A single turn carries every row of the set below to another of its rows. Some are shown first; where does it send the rows asked next?
Q225: [-10  -5   2   4  15  19  21  15   1   8   9   8  24   4   1 -27  28  -9
  16 -25   3  -4  -2  -4  13 -19 -10  -6  17   4   9   1   8 -13]
Q369: [ -8  -4   6  11   2 -15  10  -7  28   1 -20 -15   5 -18 -15  -4   0   2
   5 -20  29  -2  -5 -11 -10  -3  14 -20   5 -10  -8  -6   7  16]
Q823: [ -6 -12 -15   4  10  19   8   4   7  11  10   8  28   1   2 -23  30  -8
  14 -25  -6 -14   0   3   1 -17  -9  -6  14   9  11   6  18  -8]
Q146: [ 21 -17  24  10  -6   7 -11  21 -19 -15   4   5  28  -2  -3   2  -5   8
 -21   9  -1  15  -6  -8   2 -22   2   7   1   9  13 -15 -16 -19]
Q476: [-18  13 -11   0 -15  22   0 -25 -15  -7  -2  22  23  11 -18   9   6  14
  14  -6   0   7 -18 -15  11   2  -1  13 -34  -6   9   0   8   5]
Q678: [-20  -1  -2  -1  14   0 -13 -23  13 -33  -3   1 -10  -4 -15  28  18   2
   9   0   0 -20 -21   8  17  14   0   1   1   0  -1   7   4  18]
Q480: [-10 -10 -20   2 -13  -5  20  -6 -16  -1  14  10  27 -21   6   5  -8   5
 -31 -34   3   2 -18  17   4   6 -14  -2  -4 -23  15   8 -14  10]
Q366: [-17  -7   0  -1  -2   8 -12   2 -13 -17   1   8  18 -29  -6   5 -19  31
   7  17   1 -16 -24  32   1   4 -23  12  26   7  -3  13 -10   1]
Q922: [-16  21 -15   6 -14  14   3 -26 -21  -4   2  24  30   4 -32   4  -2   7
   6   2  -1  -2 -16   7  10  -5   3  16 -29   0  -4  10   3  -5]
Q412: [-19  -8  -2   8  -1 -18   1  19   5   7   5  19  20   8  -3   3  -6 -11
   6  22  -7   2 -21  23  -1  -3  -6  27  25  14 -24  -6 -17   5]
Q471: [  5 -21  13 -24  18   6   8 -15  12 -13  -7  -8 -13   2   3  11  13  -6
  29   6   1  -1 -11  -7   5 -13  -5  11  34  -2   2  -4   6   7]
Q89: [  3  -7  24  19   9  -1  -8  -1   8 -24  -9   5 -11   0  -8  -1 -21  -7
   7 -19  -1 -18 -12  10 -18 -24  20 -17  19 -14   3  -4  11  17]
Q713: [  4  -9   3   7  12  20   3  13   2  13   9   0  27 -11  -6 -30  20 -11
  10 -20  -3  -3   3  15   3 -18  -7   5  20  21   4   6   4 -16]
Q443: [-14  -1 -14   4  -2  -1  17  -3 -17  12  17   4  22 -30   4   5  -3  -1
 -23 -36  -7  -4 -21  22  -4   8 -11   5  -3 -14  15   8  -9  25]
Q26: [  0 -20   4   1   9   3   1  -5  -8 -11  -1  -2  -7 -17   3  -2 -19  26
  20  -4  -8  -4  -5  18   2 -22   9  34  -6   5  -1  -5 -33  -6]
Q972: [  8   9  13 -16  -8 -11   0  12  10 -16  -3 -17  -3   6  -4  39   4   0
 -10  21  -1  -8 -35  -1   2  -1  11  -6  14  -2  -4  -7 -10  11]
Q692: [  0  -2   9   8  11 -27  -7   3  19 -15 -19  20  15  -2 -23  10  -9  -4
   1   0   4   5  -1 -24  -8  -5   1 -17  23 -22 -15 -14   3  17]
Q356: [ -8 -14 -12   6  -3  -7  17 -10 -13   8   4   7  31 -31  -9  -8  -4   6
 -18 -36   2   7 -17  31  12   5 -13  10  -3  -6  13  15 -13   9]
Q467: [ -1  -4   4 -11  10 -16  12  10  13  -7 -11  -5 -19 -24   0  23  15  -6
 -13 -22  -8  -2 -25  12  14 -14 -12   6  14 -26 -18   2  -1   7]
Q378: [  3  -7 -13 -13  -3  -7  -8 -12 -24   8  -9  25  39   3   0 -12  -7  20
 -15  14 -19 -10 -26 -14 -31 -14   0  12   9   7 -15  -1  -4  -5]
Q214: [  3   4  17   0 -16  -2  -4 -22   7  -1 -24   5  -1 -10 -24  12  -1  17
   9 -10   9 -11 -12   0 -28 -18  16  -5  10 -27  -5  -7  21  23]
Q112: [  2 -18  12   3 -11  -1  14   4 -10  12 -10   2   3   6 -36  -4  16  32
  17  22  -8   3 -13  17  -1  -4  -5   9  -9 -15  -7   8 -21 -11]
Q330: [ -7  23 -11   5 -17  26   9 -20 -15  -7   6  19  29  19 -18  12   9   3
  12   0  -4 -14 -12 -12   6  -5   2   5 -30   1   9   1   8  -3]
Q808: [ 22 -10  16   8 -14  19 -11  22 -10 -20  16   6  22  -2   5  16   1   4
 -20  -9  -4   9   0 -10  10 -15  -5   1  -9  -6  23 -14 -11 -10]
Q841: [ 16 -21  17   5 -11  21 -12  19 -15 -24  10   2  23  -4   6  10  10   9
 -19   0  -5  11  -8  -8  -7 -13   7  -6   2  -1  24 -22 -19   0]
Q597: [-13 -15 -13  11   2   2  13  22   8  10 -19   8   4 -26 -15  -1  10  10
   1  14   1   1 -16   4  15 -15 -12   9 -16  24 -31   9   3  -4]
Q810: [ -2  13   5   4   5  -5  10  -6   6 -12 -14   9   6 -14 -22  15 -40  -8
  10  -8   6  -6 -18  -1   1  -3  -5 -21  20 -12   1   7  19  32]
Q286: [ -3   1 -19 -17   4  -6  -4   8 -21   9   5  26  34   5   8  -6  -2  16
 -15   9 -20 -14 -28 -24 -24 -23  -2   1  14 -10 -12   1  13  -1]
Q621: [-12 -12  -5 -21  10 -13   9 -18   0 -13 -15  -7 -14  10  -1   0   0  11
   3  10   0 -13 -44  -9  -7  -4  -7  -9   9 -30 -20  16   6  -3]
Q321: [  0 -13 -18 -17  -5  -7   3  -7 -21  14   1  21  32   4  19  -7  -3  13
 -22   2 -16 -11 -22 -25 -30 -15 -13   6  17  -4  -2  -7   8  -2]

Q841 goes to Q476
Q713 goes to Q378
Now these:
Q366 goes to Q26
Q471 goes to Q621
Q369 goes to Q692
Q321 goes to Q480

